X =
137  143  134  131  137  139
122  138  144  106  121  109
133  140  135  121  134  133
125  127  130  112  126  123
130  135  133  116  131  129
131  135  132  121  132  131
123  130  135  131  119  114
134  145  139  123  134  132
131  115  111  149  129  140
131  114  112  155  127  138
125  131  133  110  126  122
The last entry, reading row by row is 122
The entry just left of the largest entry -> 112
The largest entry: 155
The top-left entry -> 137
The top-right entry -> 139
Report the entry directly below the largest entry.
A: 110
Report the fifth-last entry, reading row by row.
A: 131
The first entry of the smallest entry's row is 122
Report the top entry of the column that holds the smallest entry.
A: 131
The third largest entry is 145
Report the 3rd entry in reading order.
A: 134
The entry directly below 115: 114
Report the entry just left of the smallest entry.
A: 144
The second entry on the main diagonal -> 138
Report the entry in the bottom-left corner.
A: 125
The second largest entry -> 149
Report the entry directly below 144.
A: 135
The entry directly above 149: 123
Report the second-last entry, reading row by row.
A: 126
The minimum: 106

Questions about the array below. Counting starts at 0.
1) The entry in the bottom-right corner?
2) The entry in row 0 and column 2?
3) The entry at row 1, column 2?
4) The entry in row 2 and column 2?
5) The maximum?
6) The entry at row 0, column 0?
7) The entry at row 0, column 1?
8) The entry just right of the largest entry?
[[114 125 126 131 126 127 133 139 123 133 114 127 122 112 135]
 [139 134 124 131 136 126 123 129 132 123 130 130 130 143 114]
 [135 131 128 129 129 133 125 121 132 123 132 128 131 137 118]
 [128 130 131 128 129 128 127 126 130 126 135 128 130 131 123]
 [137 128 130 125 123 136 126 116 131 124 136 126 132 140 121]
 [112 125 131 128 118 140 133 126 126 130 122 123 127 112 128]
 [119 127 134 127 130 121 129 132 128 130 132 129 128 123 131]
 [129 127 122 129 126 131 129 130 125 130 119 127 125 125 132]
 [119 125 125 130 125 130 131 132 124 132 117 127 125 116 135]
 [130 130 129 128 122 144 127 117 131 124 130 125 131 134 117]
 [123 129 129 129 136 109 128 142 126 131 129 133 125 124 135]
 [137 134 121 132 133 132 125 128 132 123 125 129 129 140 114]
 [133 131 125 130 127 140 127 121 131 124 126 126 129 134 116]
 [127 129 132 128 126 135 127 122 131 125 135 127 131 131 118]
 [139 129 123 128 128 132 126 124 129 126 126 128 129 137 125]
 [112 124 138 124 110 150 132 114 129 127 132 120 130 115 123]]
1) 123
2) 126
3) 124
4) 128
5) 150
6) 114
7) 125
8) 132

grid =
[[136 146 132 142 122]
 [132 130 128 131 128]
 [133 127 125 112 130]
 [119 124 120 111 134]
 [136 118 129 135 125]
 [124 129 128 125 134]
 [123 135 128 131 128]
 [140 133 130 126 131]
 [135 102 125 118 130]
 [126 127 128 128 128]
 [132 124 128 136 125]
 [118 122 121 114 135]
 [130 127 130 129 124]
 [133 128 126 117 130]]
Rows and columns are numbered from 0.
The entry at row 0, column 1 -> 146
Find the entry at row 1, column 0.
Answer: 132
The entry in the bottom-right corner is 130
The entry in the top-right corner -> 122
Find the entry in the top-left corner.
Answer: 136
Find the entry directly above the smallest entry.
Answer: 133
Find the entry in row 2 and column 2.
Answer: 125
Find the entry at row 0, column 2.
Answer: 132
Find the bottom-left entry.
Answer: 133
The entry at row 2, column 0 -> 133
Find the bottom entry of the column that holds the largest entry.
Answer: 128
Find the entry directly below the smallest entry.
Answer: 127
Find the entry just left of the smallest entry.
Answer: 135
The entry at row 1, column 1: 130

Questions about the matrix below.
1) Find the 4th entry in reading order.
2) Find the 1st entry in reading order.
3) Find the third largest entry.
4) Find the entry just left of the smallest entry.
array([[130, 128, 132, 125, 125, 124, 143, 134, 132, 124, 130, 139, 130,
        125],
       [130, 133, 120, 132, 139, 151, 122, 128, 131, 142, 129, 131, 144,
        116],
       [127, 119, 126, 122, 148, 132, 143, 140, 117, 128, 139, 116, 136,
        112],
       [118, 133, 126, 131, 127, 129, 132, 130, 129, 121, 120, 141, 124,
        134]])
1) 125
2) 130
3) 144
4) 136

data =
[[117 142 113 127]
 [130 123 123 128]
 [124 129 115 125]
 [117 107 140 114]
 [117 121 151 139]
 [150 131 111 148]
 [133 153 126 147]
 [148 122 119 122]
 [135 121 136 125]
 [128 134 135 139]
 [154 105 125 145]]
Find the largest entry in the first row.
A: 142
The 4th entry, reading row by row -> 127
Find the entry just left of the smallest entry.
A: 154
Find the entry in the top-left corner.
A: 117
Find the entry directly above the smallest entry.
A: 134
Find the entry just left of 127.
A: 113
Find the last entry, reading row by row.
A: 145
Find the entry just right of 119.
A: 122
Find the 3rd entry on the main diagonal.
A: 115
Find the entry directly below 140.
A: 151
Find the fifth entry in reading order.
A: 130
Find the entry just left of 119.
A: 122
Find the smallest entry in the last column.
A: 114
The bottom entry of the column that holds the smallest entry is 105
The second entry on the diagonal from the top-right corner -> 123
The entry just right of 105 is 125
Find the entry directly above the largest entry.
A: 128
Find the third smallest entry.
A: 111

Questions about the row below.
1) Read off the entry just left of the largest entry.
2) Read off the entry just right of 111.
array([129, 126, 111, 118, 101, 143])
1) 101
2) 118

m =
[[132 131 124 113 125]
 [114 116 142 135 128]
 [147 116 128 144 129]
 [115 120 146 135 141]
 [130 119 138 127 123]
 [105 120 144 129 126]
 [108 116 148 137 130]
 [136 141 111 110 130]
 [118 118 145 135 129]
 [127 130 118 120 125]
 [127 139 118 116 130]]
The entry in the bottom-left corner is 127
Which number is the bottom entry of the column that holds the largest entry?
Answer: 118
Which number is the entry in the bottom-right corner?
Answer: 130
Which number is the entry just right of the largest entry?
Answer: 137
The largest entry in the last row -> 139
Which number is the entry directly below the largest entry?
Answer: 111
The centre entry -> 144
The largest entry in the first row is 132
Which number is the fifth entry, reading row by row?
Answer: 125
The third entry on the main diagonal is 128
The entry just left of the largest entry is 116
Which number is the second smallest entry?
Answer: 108
The entry directly below 136 is 118
Which number is the entry directly above the smallest entry?
Answer: 130
Which number is the third largest entry?
Answer: 146
Which number is the third entry, reading row by row?
Answer: 124
The entry directly below the centre entry is 148
Which number is the first entry in the row that holds the smallest entry?
Answer: 105
The 3rd smallest entry: 110
Which number is the entry directly above the centre entry?
Answer: 138
Which number is the smallest entry in the last row?
Answer: 116
Which number is the last entry in the row that holds the largest entry?
Answer: 130
